Each path below is one point turned by a fixed rotation once a step. After each direction that follows a path, write how fast that rotation turns it, in deg/step (0 if it stays still).
Each turn is a multiple of 5 degrees from 10 to 175, or 0.
Each row of a path follows its step; steps can be skipped.
Path 1:
step 0: [ -7   6  30 -13  -7  11   6  10  11  21  11  10  -4  -4   9  -6 -13  15
  24  -7   1  12 -16  -9  -2 -17  16]
step 1: [ -5  13  16 -16  14   5  -1  -1  -8   7   2   7  -6 -19  -6 -31  -3   6
  28   2  -3  14  19  -6  -5  16  19]
step 2: [ 23   0 -16  -8 -13 -11  -2   2  -5  10  17  18   1 -11  -6 -35  -9  21
  11   2  -7  13  11   5  10   3  -2]
step 3: [ 16 -14  -4 -24 -23  14   3  -7   8  -3   2  31  -7 -18   1 -14   0  -5
   7 -13   5  10 -18   1  19  -2   8]
step 4: [ 10   5  21 -31   3  12  -4  12   3  -2  17  28  -4  -2   0   3   1 -12
   4 -18   0  10  20  -7   6 -20  10]
step 5: [ 12  14  12 -14  10  -3  -2  -1  10  -4   6  10   2 -24  28  -4 -10   4
  16  -9  -8  -1  34   8  15   9  -5]
step 6: [ -3   6  -9 -16 -18 -15 -18 -15   8  -2  -7  25  11  -5  10 -21 -16  11
   8  -6   2 -18  14  22   4 -10   2]
step 7: [-17  -4  13 -25 -38  -6   8  -8  20  -9  16  15  -4  -4  -6   2   2   8
  -3  -7  -7  -6   5  11  10   3  16]
step 8: [  0 -13  24  -7   3  -5  10 -18  24  -8  14  20 -23  -4   9  -2  -7   6
  -5   2   0  10  24  -4 -15  -9  16]
step 9: [  5  19  10   3   1 -11   7 -21  24   9   8  20   6  -5   9  -8 -21   5
  17  18 -14  -6  11 -22   5  -5   1]
[-1 -9  0 -5  0 12  0  4  5 -1 -1  6 -2  5  2 14  2  5  3  4 -3  7 -2  1
 -4 -1  3] -> 90
[-6  6  4 -1 -1  6 -5 12  6  1 -5 -6  1 -3  6 -5  1 -1  5 -1 -4 -4  0  9
 -5 -5 -7] -> 65
[ -5  -1   0   7  -3   0   1  -1   5  -9   2   7   6   2  -8  -2   2   3
   1  -9   3   5 -10   8   5  -2  -5] -> 95
[ 0 -1 -4  4 -1 -5 -3  8  7  1  9 -7  1  6  2 -1  3 -6  2  5  0  6  4  5
 11  0  9] -> 135
[12 -1 -6 -5  4  4 -3 10 -4  3  1  1  2 -6 -6 -6  3 -4  5 -4  0  8 -6 -4
 -1  3 -2] -> 35
[ -2  -5  -2  -1   8   2  -6  -5   2  -5 -11   3  -6   3  -2  -8   1  -8
   2   3  10   2   3   5  -4  -2   5] -> 155
Path 2:
step 0: [-13 -12  17 -12 -10  21 -14   8  15  11 -12   9   1 -28 -11 -10  -7  13
   1   3   9  -3  -6  14 -25  20   2]
step 1: [-27   4  -6 -10   8  -3  22 -25   0  -5 -22  -5 -11  27   0   4  10  -1
   9  -3 -16  13 -10  14  12   8  10]
step 2: [ 22 -15  -7  -5  14  14   9  -5   3  15   8 -20   4  -6 -14  17   0  -6
   5   6  28 -17 -12  19 -17 -15  -9]
step 3: [-12   2  15 -12 -20   5   2  17   0  12 -19   8  18  -3  17   3 -24   7
  20   4 -19   8 -21  11   5  12 -11]
step 4: [-17   3  -3  11  -3  19  25 -21   4  23  -3 -15 -12  -4 -18  -5  13   0
 -14 -26   1   3  10  19   3   3   8]
step 5: [ -1 -13  -9 -23  -1  -4   1  10   9   3  16  -8  -5  21 -10  33 -18   0
  25   8  21  -5 -11   0   5  16   3]
step 6: [ -8  -2  14   4 -14  21  -8  -7  19  18 -24  -1   8 -18   6   7  20   6
  15  -9  -6  10 -17  -6 -15 -12 -21]
step 7: [-18  11  -4 -14  11   2   8   9  -3  17 -13 -23  -5  25   3  -9  -1  10
 -20 -11   4 -17 -14  14  17  12  16]
step 8: [  3 -24 -29   2 -20   8  -2  -3  -8   3  -6  -7  11 -10 -13  19   4 -27
  27  -5  17  -2  -1   9  -3   3   5]
step 9: [ 12   5  21   0  -5   7 -10  -6  20  17   2  -5   2  12  30  19 -14  11
   0 -24 -15  10 -22   7  -7   7   0]
[ 0 -1  4 -9  3 -9 -4  8  0 -4  5  1  3  9  2  0 -2  7 -1 -5  1  9 -3  9
  6  1  1] -> 170
[ 3  0  7  1 -1  0  0 10 -4 -1  0 -3 -6 -3 -5  1 -6  3 -3  8 10 -6 -5 -1
 -2  5 11] -> 145
[ 4  6 -1 -7 -8  0 -6 -7  0  5  9 -5  7 -2  0  6  2 -1 -1 12  0  6 -1  0
 -2 -5  5] -> 115
[  4   3   2  -1  -1   2   4   8  -5   0  -4  -4  10   7  -4  -8   5  -2
   3   3  -3  -9  -5   1   2 -11  -3] -> 80
[-1  9  6 -1  8  0  8 -9  1  1  0 -5 -2 -2  3 -2  0 -2 -4 -6  6  1 -2 -4
 11 -7  7] -> 130
[  5  12  -1  -1  -2  -2  -2  -4  -1  -5  -2 -10   0  -5  -2   1   3   7
   8  -3   1  -4   1   5   1  10  -6] -> 0
[  4  -2   6  -5  -1  -5   1   5   9   4  -8  -6   2  -8   4  -2  -4  -2
 -10   3  -2   2   0  -5   1   3 -11] -> 110
Path 3:
step 0: [  3  22   6 -17 -24  -2  -4  18  -4  10  25  13  24  -1 -14  -5  32   6
  -9  -8  -8   5   1   5   7   6  17]
step 1: [-19  29 -15 -11 -10  -6   1  13  17 -12   0  17   3   0   7  25 -23  -4
 -12   4  -5  -4  31  -2  -8   5   8]
step 2: [-18  -3  19  25   3  -5   2   8  -9 -11   2 -11 -20  28 -21 -10 -15 -16
  -1  -8   4  -1  30  -5   0  12   3]
step 3: [ 23  -3   7   4 -17  -9  -2   5  -3  27   3 -22  23  19 -11   1   1 -10
   5 -12  10  -8   2  27  16   6  22]
step 4: [ -1  10   0 -25 -30 -30 -11 -12   9  15 -10   8  -1  -8 -10  17 -13  10
 -13   5 -11  15   7  17   4   7 -14]
step 5: [ -8   7  -8   5  -6  -8 -22   6 -16 -22  -2 -12 -36  -2  -9  16   2  -3
  13   6  -1  -7  28   5   8 -18 -17]
step 6: [  4   6  -2  36  13 -11 -14   2 -11  -2 -12 -12  17  10   1 -16   7  -4
  -8 -11   4  13   7  12  33 -21  10]
step 7: [-16  -7  16   5 -17  -9 -25  -7  10  17   8  25  23   5  -4  20   2  21
  -7  -2  -5 -11 -18   7  20  -4   4]
step 8: [-27  12 -17 -11  12  -5  -2   2  -6  -5  26  18 -14   4  -5  26   5   0
  -6  -6  13  -1   6  26  -8  -3 -25]
step 9: [ 20   1   6  10  23 -16  -4  27  13 -25  10   6  -6  11  -1 -15 -13 -11
  -6 -24   8  -6  15   2   8 -18 -12]
[ 1 -2 11  3 -2  8 -2  1  1  1 -4  0 14 -4 -6 -1  2  1  2  8  8  2  0  8
 -1  2 -4] -> 100
[ -2   6   6  -2   7  -4  -1   4  -3  -8   1 -11  -2  -1  -2  -4   1  -8
   3  -4   8  -1  -9  -2   6   2   0] -> 110
[  0  -2  -8   3  -1  -8  -5  -4  -2   3 -12  -6  -5   1 -10   0  -2   5
   4   9   0  -1  -5   5   1  -3   3] -> 35
[  3   5   2  -1  -9   1   2  -8  -1   0  -9   0  -2   1   2  -2  -2   3
  10 -12   7   0   6   0  -4   5   0] -> 40
Path 4:
step 0: [  2   3  13 -12   0  20   5   8  -5   7  -9  -5 -16  -8  12   5   4 -11
 -17 -11  -5   0   8   0  19 -25   1]
step 1: [ -7   1   1 -19 -13 -15   8  -3   0  -5  -4   2  -7   6  -3   6  -4  21
   0 -22 -25 -11  -5  13  13   7  -2]
step 2: [  8   7 -11  -9   7  19  -2   2  -1   5  -4 -12   0 -11  20  21  10  10
 -12 -14   9  -5   6  -9  22  -4  -7]
step 3: [  7   6   0 -24  -1  -8  -4   8  -1   6 -10   6  12  -1  -3   0  -6   9
   7 -19  -6 -20  10  29  -3  -1  -1]
step 4: [  1  28  -6 -12   2   9   2   1  -2   1 -14  13 -10 -21  17   9  17   1
 -19   0  -3   7   7  -5   5   1  -2]
step 5: [ -1  -2 -10 -18   0   6 -12  15  -9  12  -1   4  -1   9  -2  -4 -13  21
  -5   1 -18  -2   8  23   5  18  -9]
step 6: [-13  11  -1  -7   0   9  -6   8  -1   4 -27 -12 -13 -13  14   4  17  11
  -2   5  16   0  12   4  10   4  15]
step 7: [  3   3   5 -23  -9  11 -11   4  -8  22 -18  -1  -1  18  -1   0  -8   3
   0  -6 -21   6  -8  17  -3  -9   2]
step 8: [-14  17 -10  -6  -8  13  14   1  -2  -4 -18  -2 -19  -1   8  11  17  11
  17  -9   1   5  -5  -5  10  15  -3]
step 9: [  7  -4  -3 -25  10  24 -26   8  -2   9  -6  -6   6  10  -9  12  -8  -7
   6 -11  -6  -5  -4   4  12   9  -2]
[ -3  -3   2  -1  -1   8  -4  -1  -5   0  -3  -3  -6   2 -10  -3   2  -8
  10   0   3   8  -8  -3  -4   7   3] -> 25
[ 8 -7  3 -3 -5  4 -9  1 10 -2  3  7  0 10 -1  2 -5  0 -4 -3  0  5 -1  9
 -1  1  0] -> 170
[ -9   2   2  -2   8   0  -6  -4   2  -4  -5   0  -1  -1  -1  -3  -1  -9
  -2  -2   5  -7   0  10  -3 -12   5] -> 110
[ 0  1  3  3  0 -2 -3  3 -4  2  4  2 -7 -8 -3 -8 -2 -1 -8 10 -2  6 11  7
  0  6  4] -> 55
